(in the rows, 128 means zero)
One turn moves every row onto another: examples first, then more rows asked
j_330: [ 95 135 102 133  97 110 106 177 127 119 135 127 127 103]
j_860: [129 126 104 179 121 116  98 133 132 134 138 102 108 135]
j_96: [136 140 127 127 134 149  80 143 118 121 151 133  82 127]
j_855: [136 133 126 150 137 123 122 151 113 152 110 126 116 107]
j_773: [123 102 133 107 134 109 132 147 129 143 142 149 131 152]
j_181: [122 114 140 161 100 106 125 134 160 121 160 118 113 153]
j_731: [124 129 125 101 120 106 133 163 143 105 142  82 131 141]
j_234: [126 121 136 102 121 146  94 174 155 114 163  96 106 156]
j_821: [131 151 136 136 119 135  88 191 138 135 124  95  89 120]
j_818: [131 120 106  99 115 128 151 132 136 111 135 117 123 146]
j_263: [119 142 114 117 102 120 147 149 124 154 121 143  93 120]
j_381: [100 136 138 133 118 107  88 123 130 116 146 107  75 152]
j_484: [146 141 159 120 116 116 117 149 148  90 148 131 117 144]
j_299: [130 114 137 126 127 124 103 131 127 136 138 158 141 131]
j_27: [106 129 101 134 115 119 129 154 143 181 141 111 121 130]
j_908: [ 84 115 130 141 121  87 105 142 117 146 140 123 113 141]
j_253: [100 135 128 130 156 131  92 147 126 134 122  85  99 149]
j_373: [125 131 109 146 108 139 105 182 128 120 141 150  85 111]
j_600: [117 132 119 109 105 119 139 137 156 110 115 107  74 138]
j_323: [119 124 117 165 136 115 103 181 148 145 135 116 135 153]
j_117: [132 124 167 127 123 127 111 131 141 112 128 148 118 128]
j_820: [126 150 127 142 107 119 114 185 136 152 135 112  75 108]
j_121: [127 150 146 143 116 150 119 131 162 137 155  95 104 154]
j_19: [ 92 149 156 125 110 107 107 164 146 152 155 133 115 158]
j_874: [142 136 131 137 134 117  94 133 119 131 107 144 123 125]
j_929: [123 134 145 101 110 112 137 167 150 141 133  93 138 145]
j_321: [112 160 112 148 118 121  85 175 138 143 128 104  81 120]
j_558: [126 127 104 105 116 117 141 150 136 174 143 105 103 140]
j_633: [ 97 123 140 106 117 105 140 152 161 123 143  94 129 148]
j_810: [126 129  71 119 118 124  98 152 137 104 130 108 104 141]
j_532: [118 128 123 126 123 135  91 169 170  97 159  99  91 153]
j_712: [120 119 120 122 121 133  88 191 143 105 171 109  93 133]
j_956: [ 99 109 121 126  89 133 140 157 156 138 152 138  95 118]
j_180: [117 126 117 112 123 128 107 168 127  72 138 120 110 129]
j_338: [125 126 111 119 120 131 112 175 135 187 136 114 109 139]
j_795: [145 121 138 129 136 139  90 126 136 120 126 147  95 138]

j_253 -> j_121
j_27 -> j_321
Where do these go?
j_821 -> j_234
j_773 -> j_855
j_381 -> j_181
j_180 -> j_818
j_712 -> j_731
j_956 -> j_330
j_874 -> j_795

One turn moves every row onto another: examples first, then more rows asked
j_206: [ 88 110 158  92 160 133  96 155  96 111 119 140]
j_284: [129 102 162  92 170 125  91 167 124 148  91 100]
j_259: [132 115 151  96 151  91 132 119 110 117 114 101]
j_267: [128 108 137 105 165 126  91 170 134 149 103 131]
j_844: [107 110 146  98 139 143 127 139 109 164 138  83]
j_876: [136  90 116  60 105  98 115 156 116 139 121 118]
j_496: [101 107 136 101 132 144 142 164 115 151 143  98]
j_213: [ 91  87 149  82 133 121  68 159 108 163 127 118]
j_193: [111  89 137  67 110  93 132 153  99 124 147 122]
j_572: [ 98  94 150  91 130  85 135 125 101 122 135 105]
j_703: [ 86  66 144  70 148 125 105 152 102 138 121 143]
j_68: [104  91 145  78 155 129  85 135 100 146 130 150]
j_349: [128 107 126  75 114  91  96 160 123 123 101  82]
j_38: [116  94 136  63 116  92 123 156 100 116 151 121]
j_279: [ 95  93 145  88 130  81 123 127 104 115 137  99]
j_400: [110 121 132  74 128 163 112 139  98 130 108  93]
j_987: [117 110 155  86 141 129  79 195 115 149 126 122]
j_168: [101  98 170 107 179 119 112 160 118 130 102 109]
j_933: [143 128 145  83 140  97 114 155 114 101 109  92]
j_129: [131  94 153  64 146 133  79 179 114 151 100 111]
j_661: [139  90 113  62 114  92 108 150 120 138 126 116]
j_735: [123 121 145  82 142 156 117 127 100 151 126  90]
j_95: [ 99 106 109  82 123 157 121 146 113 133 102 104]
j_646: [102  74 144  55 132 131  82 172 103 147 111 126]
j_65: [143 128 148  83 135 101 116 150 113 109  99  88]
j_816: [135 107 125  72 109  98 102 159 120 129  94  87]
j_489: [131 110 141  93 154  88 126 117 115 116 119 104]
j_123: [105 103 111  92 129 151 142 161 121 141 123 115]
j_720: [ 88  83 160  93 172 122 122 154 106 125 120 138]
j_815: [ 86 104 145 114 162 121  90 155 123 127  93 118]

j_816 -> j_65
j_735 -> j_844
j_933 -> j_489
Where do these go?
j_129 -> j_284
j_213 -> j_987

